Each row is where one point has got to under a steady rotation. How many steps took it there?
The counts run from 0 to 176.
[108 161 130  94 172 103 145 117 124  79  75 105 152 108 107 106 145 126
 105 134 159 131 152 149  89 134 123 163 126 158 126  80 143 103 138  86]	124
[ 82 151 152 122 131 131 136 156 135 162 107 100 124 103 106 168 109  73
 136 119  94 114 128 140  66 132 104  82 124 179 153 138  96 136 116 155]	80
[ 76 171 136 109 135 102 153 130 132 112  87 125 195 148 128 119 144 124
 133 131 134 184 117 150  78 111 103 133 136 123 153  93 124 115 154 117]	25
[115 162 151 121  91  83 155 161  79 114 146 101 202 170 149 146 128 122
 140 139 142 122 111 111 109 135 123 190 131 141 140 134 100 101 133 147]	159
[124 122 117 119 148 157 132 180 142 108 108 126 133 118 156 164  72 107
 112 130 143 114 143  98 116 175 151 162  77 155 162 131  91  98 140 141]	71
[104 125 147 100 206 131 130 145 119 120  94 126 135 153 170 155 124 152
 119 160 117 134 120 136  60 120 114  82 104 149 132 135 114 121 127  86]	12
[112 123 155 104  89  89 133 161 103 108 156  80 174 160 157 143 120 126
 150 157 122 111 112 119 104 116 127 175 131 183 130 144  94 124 107 127]	162
[ 98 114 100 141 123 146 143 119 132 119  82 122 160 141  67 143  92 140
  98 142 171 120 137  97  75 168 129 124 133 149 136  92 109  91 166 128]	138
[119 117 147 115 108 103 135 116 127 102 107 101 130 120 149 186 120 115
 140 119 104  94 190 123  97 152 126 151 105 200 117 125  73 112 123 131]	64
[ 75 143 119  93 194 147 142  91 145 126  82 135 136 139 116 107 113 138
 117 136 119 149 109  84 108 107 105 113 129 139 169  87  86 135 114 132]	18
[ 85 167 113  96 197 138 133  82 142 124  79 108 136 119  99 123 107 125
 102 142 125 154 111 114  93 119 100 127 136 137 144  78 112 105 140 135]	20
[100 158 113 102 167 115 185 114 119  89  74 128 157 133 109  84 143 133
 115 112 149 126 145 107 109 132 120 159 126 150 137  64 125 118 117 102]	122
[ 96 132 140 118  95  86 145 118 131 100 137  94 151 136 156 143 146  88
 153 103 115 105 171 116  97 149 126 161 127 189 135 128  82 125 102 130]	62
[119 124  95  97 170 155 141  95 128 112 115  73 141 173 164 116  80 128
 115 132 132  74 104 129 121 105 117 155 129 181 149 114 108 134 133 141]	2
[100 158 144 101 151 101 149 131 131  84  82 106 166 122 121  93 159 128
 104 123 162 150 146 149  84 128 126 160 120 160 152  87 141 117 130  79]	125
[ 81  85 127 105 125 122 121  96 156  94 115 116 126 149 117 136 113 143
 122 137 188 146 139 146  83 141  99 126 139 181 176 122  88 125 108 112]	132
[116 165 117 132 160 147 146 138 123 137 134  70 165 164 182 144  85  90
  95 126 111 116  85 110 118 169 131 144 101 165 157 146 117  96 126 129]	173
[110 180 156 129  97 110 158 119  94 134 129  91 181 145  95 135 106 115
  99 127 149 128  99  93 128 143 114 179 147 138 151 109  88 112 138 166]	155
[141 120 156  96 130 111 143 130 110 134 114 131 163 144 128 143  96 143
 143 135 110  88 160 155  98  95  55 115 127 164 171 150 131 136 169 172]	97
[131 109 154 101 105 116 112 127 114 109 149  71 147 139 144 163  94 141
 122 169 109  93 135 107 116 114 124 159 125 208 127 142  83 129 108 121]	165
[ 99 141 166 112 105 109 137 110 121 145 139  99 133 131  70 128 105 123
 106 148 148 130 101  73 120 132 112 142 161 156 146 112  64 138 109 159]	151
[106 163 131  73 143 135 155 203 135 128 111 131 144 106 113 108  75  97
 141 134 123 127  94 118 123 111 105 171 130 136 165 108 117 141 125 167]	88
[ 98 133 130 147 112 135 161 167 112 129  95 134 180 149  85 142 121 132
  99 142 169 143 123  98  63 170 148 113 125 127 139 110 112  95 162 108]	141
[119 155 119 102 176 106 159 111 108  82  69 134 154 116 108 101 149 141
 110 127 146 122 159 115  93 138 121 164 127 150 127  74 134  97 139  99]	123
[ 91 136 104 115 141 152 124 183 156 115 133 101 141 119 153 131  87  73
 120 122 138 122 117 104  97 173 147 148 102 160 181 141 107 114 120 128]	73
[105 123 159 124  96 121 140 119 141 104 110  77 130 119 147 177 108 104
 128 114 115 100 170 142 106 136 138 151 109 208 127 114  75 130 117 126]	65
[133 122 108  87 158 151 181 157 118 111 103 136 160 165 132  95  58 153
 136 147 126  70 128 104 125 116 101 135 115 148 129 116 145 129 155 124]	104
[126 141 140 135 132 163 147 121 116 133 131  83 162 161 159 153  78 127
  86 122 105 103 108  81 142 145 140 154  94 181 182 137 101 124 127 136]	170
[101 171 144 112 125  80 144 124 135  96 161  88 156 142 167 121 133  72
 128 114 143 126 145 108 110 177 119 189 126 140 139 132  90 101 117 134]	58
[136 103 123  99 177 142 143 107 110 119 119 118 136 176 170 130  99 160
 129 121 128  74 119 107 121 101 105 150 113 166 177 129  88 147 135 158]	0
[116 152 162 108 150 140 153 170 125 159  84 122 110 102 105 186  77 105
 134 128 107 120 121 155 101 130  94 114 114 159 128 119  90 130 124 174]	83
[ 82 110  96 137 108 154 163 109 136 118  87 128 162 152  74 125 100 141
 109 123 174 128 138  88  89 160 135 123 136 153 155  91 101 108 145 130]	137
[ 98 149 141 131 107 139 148 113 164 118 140  92 181 164 112 122  81 120
  82 168 161 148 128 123 103 164 102 134 141 115 132 132 127  98 184 115]	39
[107 157 199 113 115 119 180 116 138 117 134 100 133 131 110 125 100 125
  82 143 123 126 142  75 143 155 129 149 130 149 117 103  66 151 114 112]	51
[ 89 137 110 139 116 145 145 126 136 124  93  91 165 136  69 142  98 121
  88 146 181 134 118 123  71 164 135 130 139 148 118  99 122  93 156 115]	139
[130 148 142  81 131  93 120 164 114 122 118 138 174 100 116 110 119 117
 140 144  98  96 152 104  90  95  83 143 129 146 188 136 143 130 175 173]	93
[123 120 145 116 126 152 134 143 147 106  97 100 123 116 151 192  73 121
 105 127 135 109 161 133 116 161 148 159  82 186 137 115  81 114 130 131]	68
[111 128 131 123 127 165 151 172 142 108 104 124 138 127 163 156  76 104
 107 105 143 121 136 106 125 167 160 162  79 169 178 119  84 125 124 135]	70
[103 137 140 107 119  78 129 114 133  97 143  84 142 127 157 149 143  84
 148 120 119 100 168 128  93 156 116 167 125 178 114 136  87 100 112 135]	61
[ 90 147 138 104 138  96 152 139 128 105  84 155 193 150 135 139 142 145
 146 141 132 177 135 139  72 115  93 132 135 111 147 101 115  98 162 123]	26
[110 148 165 117 115 114 150 108 105 138 129 126 147 135  68 144 102 137
 108 146 145 119 115  51 125 142 118 143 151 138 150 109  62 125 122 181]	152
[ 86  95 144  89 118 103 128 132 147  90 106 157 164 150 123 140 112 177
 156 175 132 163 156 121  85 104  89 124 144 138 138 106  85 118 145 123]	30
[120 141 180  99 198 108 152 110 124 134 132 105 126 155 141 111 121 128
 100 151 137 109 142 153  88 135  68  87 119 154 146 148 136 137 124  90]	113
[124 133 163  96 116 109 147 141 116 137 124 128 176 141 128 119 113 132
 141 128 103  99 153 143 100  88  71 118 124 164 198 147 132 154 172 168]	96
[107 148 132 113 188 140 135 148 115 119  94  80 166 150 165 133 130 126
 106 149 119 115 109 153  59 118 133  99 104 166 127 130 143 120 150  81]	9
